In the data rows, zero lies at 4.5, halfway between 4 and 5.
Every row has a hidden score from 0 to 30. What is each row's score? 15 is about the middle. The score is a weighted sum of the row's numbers plus the product of two more (or one squared), each taken from its middle value.
[6 6 4 2 7 5 3 6 6 3 3 3 5 3 2 3] -> 16
[4 2 4 4 4 4 6 5 3 5 5 4 6 3 4 4] -> 21
[5 6 5 2 6 6 3 5 6 4 3 4 5 4 3 4] -> 15
[7 5 6 1 6 7 3 8 5 1 1 3 5 3 2 1] -> 19
[3 5 5 6 5 3 3 1 6 8 6 7 3 5 5 7] -> 14
[3 6 6 7 2 3 4 3 5 7 8 6 1 7 7 8] -> 8
[5 6 5 2 6 5 3 5 6 4 3 4 5 4 3 3] -> 16
[5 4 4 5 3 5 6 5 2 4 5 4 6 6 6 5] -> 9
[6 8 7 5 4 8 2 5 5 3 5 5 2 6 6 6] -> 19
[5 4 5 8 2 4 5 5 3 5 6 4 4 7 7 7] -> 18
[5 3 3 6 4 4 5 5 2 5 5 4 6 4 5 5] -> 26
[4 5 5 7 2 5 5 4 2 6 6 5 3 7 8 7] -> 17
[4 4 4 2 7 5 3 5 6 2 1 4 4 2 2 2] -> 23
[4 4 4 2 6 4 5 4 6 4 3 4 5 3 3 3] -> 22
[6 6 6 3 6 7 2 7 6 1 3 4 4 5 4 3] -> 17
[5 2 2 6 2 3 7 5 1 5 5 4 6 5 7 5] -> 17
[5 9 7 6 4 6 2 5 6 4 6 6 2 7 6 6] -> 9
[3 2 3 7 2 2 6 3 3 7 7 6 5 5 6 6] -> 8
[7 5 5 5 3 7 5 8 4 2 3 4 4 7 5 5] -> 12
[6 3 3 6 1 4 7 7 1 5 5 3 5 6 7 5] -> 14
[4 5 4 4 6 4 5 4 5 5 4 4 6 4 3 4] -> 16
[5 4 4 4 4 4 4 5 4 4 4 4 4 5 5 5] -> 15
[7 6 5 2 6 7 4 7 6 1 1 4 4 4 3 3] -> 14
[4 5 5 5 5 3 4 3 5 6 6 6 4 5 5 5] -> 9
[7 6 5 1 6 7 3 7 6 1 1 3 4 3 2 1] -> 17
[8 8 6 4 3 9 3 8 3 1 3 4 2 6 7 5] -> 29
[5 3 3 6 3 3 6 4 3 5 5 5 5 5 6 5] -> 18
[3 5 5 4 6 4 4 3 6 5 5 5 4 4 4 4] -> 15
[6 2 2 5 3 5 8 7 3 3 3 2 6 3 5 3] -> 17
[6 7 5 2 6 6 3 6 7 2 2 4 4 4 3 3] -> 10
[5 4 4 3 6 5 5 5 5 4 4 5 5 3 4 3] -> 13
[6 1 3 5 3 4 7 6 1 4 3 3 7 4 5 4] -> 26
[3 5 5 8 3 4 4 2 4 7 8 7 2 7 8 8] -> 15
[6 5 4 2 7 6 2 6 6 2 1 3 6 3 2 2] -> 24
[4 3 4 5 4 3 5 4 3 5 5 5 5 5 5 5] -> 16
[4 5 5 4 6 5 4 4 5 5 4 4 5 4 4 4] -> 18
[3 5 6 7 4 2 5 2 4 8 8 6 4 6 6 7] -> 15
[3 4 4 5 5 3 4 3 5 6 5 6 4 4 4 6] -> 16
[4 2 3 5 4 3 7 4 3 5 6 5 6 5 5 5] -> 11
[7 2 3 6 1 5 7 8 1 4 4 2 6 6 6 4] -> 17
[6 3 3 4 3 6 6 7 3 3 3 4 6 4 5 4] -> 16
[4 5 5 3 6 4 4 4 6 4 4 5 5 3 3 4] -> 15
[5 2 3 4 4 4 7 6 2 4 4 4 6 4 5 3] -> 17
[5 4 5 7 1 5 6 5 1 5 6 5 4 7 8 6] -> 16
[3 2 3 5 4 3 6 4 3 7 5 4 5 4 6 5] -> 10
[4 3 4 4 5 4 6 4 4 5 4 4 5 3 4 4] -> 23
[4 5 6 7 3 3 4 2 4 7 7 6 3 7 6 7] -> 15
[5 3 2 3 4 4 6 5 3 5 3 3 6 3 4 3] -> 25
[5 6 5 6 2 5 4 4 4 5 7 6 2 7 8 7] -> 5
[3 4 3 5 5 2 5 2 5 6 6 6 5 4 4 5] -> 13
[5 5 3 3 6 5 4 5 6 2 2 3 5 3 3 3] -> 8
[5 7 6 2 6 7 3 6 7 1 2 4 4 3 2 2] -> 2
[4 5 5 4 5 4 5 4 6 5 5 5 5 4 4 4] -> 17
[4 2 4 5 3 3 6 5 3 5 6 4 6 5 6 4] -> 11
[3 3 4 4 6 3 5 4 5 5 4 4 5 3 3 4] -> 20
[6 4 5 6 2 6 6 6 2 3 5 4 4 7 7 6] -> 11
[6 7 5 1 7 6 3 6 6 2 2 3 4 3 2 2] -> 20
[6 4 5 5 4 6 6 7 4 4 3 2 6 4 5 3] -> 19
[3 4 5 6 2 2 6 3 4 7 7 6 4 6 7 7] -> 14
[6 4 3 4 4 5 6 6 3 3 4 3 6 4 4 4] -> 12
[4 5 6 5 4 4 4 3 5 6 7 6 3 6 5 6] -> 10
[4 5 5 4 6 5 4 4 6 4 4 4 4 4 3 4] -> 13
[3 4 3 4 6 3 4 2 5 6 6 5 5 4 3 5] -> 13
[4 4 4 5 5 5 5 5 5 4 4 4 5 5 4 4] -> 10
[3 6 6 5 4 5 4 3 6 5 6 6 2 6 6 6] -> 9
[6 5 5 1 7 6 4 7 6 3 2 2 5 3 2 1] -> 28
[3 4 5 6 4 3 5 2 5 7 6 6 3 6 6 7] -> 14
[5 6 6 6 3 5 4 3 4 6 6 6 3 6 6 7] -> 18
[2 4 4 7 4 3 5 2 6 7 7 7 4 6 6 7] -> 6
[6 5 5 0 7 7 4 7 6 2 1 3 6 2 1 1] -> 23
[2 3 3 4 6 4 5 3 5 6 4 5 5 3 3 3] -> 19
[4 3 4 4 4 4 5 4 4 5 4 3 5 4 4 4] -> 23
[5 1 2 4 3 4 7 6 2 5 4 3 7 4 5 3] -> 16
[2 5 5 5 5 2 4 2 6 7 7 6 3 4 5 6] -> 13
[4 2 3 4 4 3 6 5 4 5 4 4 7 4 4 3] -> 16
[7 4 5 5 3 7 6 7 2 4 4 3 5 6 5 5] -> 17
[4 2 3 6 3 4 7 5 2 5 5 4 5 6 6 5] -> 15
[5 3 3 5 3 4 7 5 2 5 4 4 5 5 6 4] -> 19
[5 3 4 4 3 5 5 6 3 4 5 4 5 4 4 4] -> 15
[2 7 6 6 5 3 3 1 7 6 7 7 2 5 6 7] -> 10
[5 5 5 4 5 4 2 4 6 4 4 5 4 4 3 4] -> 18
[3 7 6 7 4 4 3 2 6 6 7 7 3 6 6 8] -> 12
[4 5 4 4 6 5 4 4 5 4 4 4 6 3 3 4] -> 11
[6 6 5 2 6 6 2 7 6 2 2 4 4 4 2 2] -> 13
[4 3 3 4 5 3 5 4 5 5 5 5 6 4 3 4] -> 11
[2 7 6 7 4 3 3 2 6 8 8 7 2 6 6 8] -> 5
[6 5 4 5 2 6 5 7 2 4 5 5 5 6 6 5] -> 8
[3 5 5 6 4 3 4 2 5 7 8 6 3 7 6 7] -> 4
[6 7 5 2 7 6 4 7 7 1 2 3 4 3 2 2] -> 7
[3 4 4 5 5 2 4 2 6 7 7 6 4 4 3 5] -> 11
[4 3 4 6 3 4 6 4 3 5 5 4 5 5 5 5] -> 15
[2 3 4 6 4 2 5 2 4 7 7 7 4 4 6 6] -> 6
[5 1 3 6 1 5 7 6 1 5 5 4 5 6 7 5] -> 12
[3 5 5 5 4 3 4 3 5 6 5 6 3 4 6 6] -> 14
[7 7 5 2 6 7 3 7 6 2 2 2 4 3 3 3] -> 18
[4 5 5 4 5 5 5 4 4 5 4 6 4 4 4 4] -> 19
[6 6 5 1 7 7 3 6 6 2 2 2 4 4 2 3] -> 14
[3 5 4 6 4 3 3 2 5 7 7 6 3 5 6 7] -> 5
[3 6 6 5 5 4 3 3 6 5 6 5 3 5 5 5] -> 12
[3 7 6 6 4 4 3 3 6 6 6 6 3 6 6 7] -> 10
[6 3 4 6 2 5 6 6 2 3 4 4 5 5 6 5] -> 21
[3 2 3 4 5 2 6 4 4 6 5 4 6 4 4 4] -> 18
[5 6 5 4 5 5 4 5 5 4 4 5 4 4 4 4] -> 16
[6 5 4 3 6 7 4 6 5 2 2 4 4 4 4 3] -> 23
[6 6 5 2 6 6 3 5 6 3 3 4 4 4 3 3] -> 15
[6 5 5 2 5 5 4 7 4 2 2 2 5 3 3 2] -> 23
[3 4 5 5 5 4 5 4 6 5 6 5 4 5 4 4] -> 14
[7 9 8 8 1 8 3 7 3 2 5 5 2 8 8 6] -> 19
[4 4 3 4 5 4 5 4 4 5 5 4 5 4 5 4] -> 14
[5 6 4 2 8 5 2 6 6 3 3 4 5 2 2 3] -> 16
[6 3 2 5 3 5 6 7 1 4 3 3 6 5 6 3] -> 18
[5 5 3 2 7 6 3 6 6 3 2 4 6 3 1 2] -> 13
[4 5 5 4 6 5 3 4 6 5 4 4 4 3 3 4] -> 20
[5 4 4 5 3 5 5 6 3 5 4 3 5 5 5 5] -> 18
[3 5 5 4 5 4 3 3 5 5 4 6 4 3 4 4] -> 18
[6 3 3 6 2 5 7 6 1 4 4 3 6 5 6 5] -> 17
[2 5 4 4 7 2 2 1 7 7 6 6 4 4 3 6] -> 6
[4 4 4 4 5 4 5 5 4 5 4 4 5 4 4 4] -> 18
[6 4 4 1 7 7 4 7 6 2 1 2 6 3 1 1] -> 16
[5 8 6 2 7 7 2 6 7 2 3 4 3 4 3 3] -> 11
[6 8 6 2 7 6 2 7 7 1 3 3 4 4 3 2] -> 8
[5 2 3 4 4 5 6 6 3 5 4 4 6 4 5 4] -> 11
[5 6 5 3 5 7 3 6 5 2 3 3 4 4 3 3] -> 10
[3 4 5 5 6 4 5 3 5 6 5 6 5 4 4 4] -> 17
[3 5 4 7 4 3 5 3 4 7 7 5 4 6 6 6] -> 12
[3 6 5 5 4 4 4 3 5 6 5 6 4 5 5 6] -> 14
[4 5 4 4 6 5 3 4 6 4 4 4 4 4 3 3] -> 14
[5 5 5 2 6 6 4 5 5 3 2 3 4 3 3 3] -> 22
[5 4 4 4 5 4 5 5 4 5 4 6 5 3 4 4] -> 15
[6 8 6 3 7 8 2 7 7 2 2 4 3 4 2 3] -> 16
[3 7 6 5 5 4 3 3 6 6 6 6 3 5 5 6] -> 12
[3 3 4 6 5 4 5 3 5 5 5 5 5 4 5 5] -> 16
[6 5 4 2 6 7 3 7 5 3 2 3 5 3 3 1] -> 12
[2 5 5 6 3 4 5 3 4 7 6 6 3 5 6 6] -> 18
[4 4 5 6 4 3 4 3 4 6 6 6 4 6 6 6] -> 16
[4 4 5 2 6 5 5 4 4 4 4 4 6 2 3 3] -> 26
[4 1 2 3 6 3 6 4 4 5 3 4 8 2 3 2] -> 18
[6 6 6 3 4 7 4 6 4 2 3 4 4 6 5 4] -> 8
[4 3 4 4 5 4 5 5 5 4 2 4 6 3 4 3] -> 20
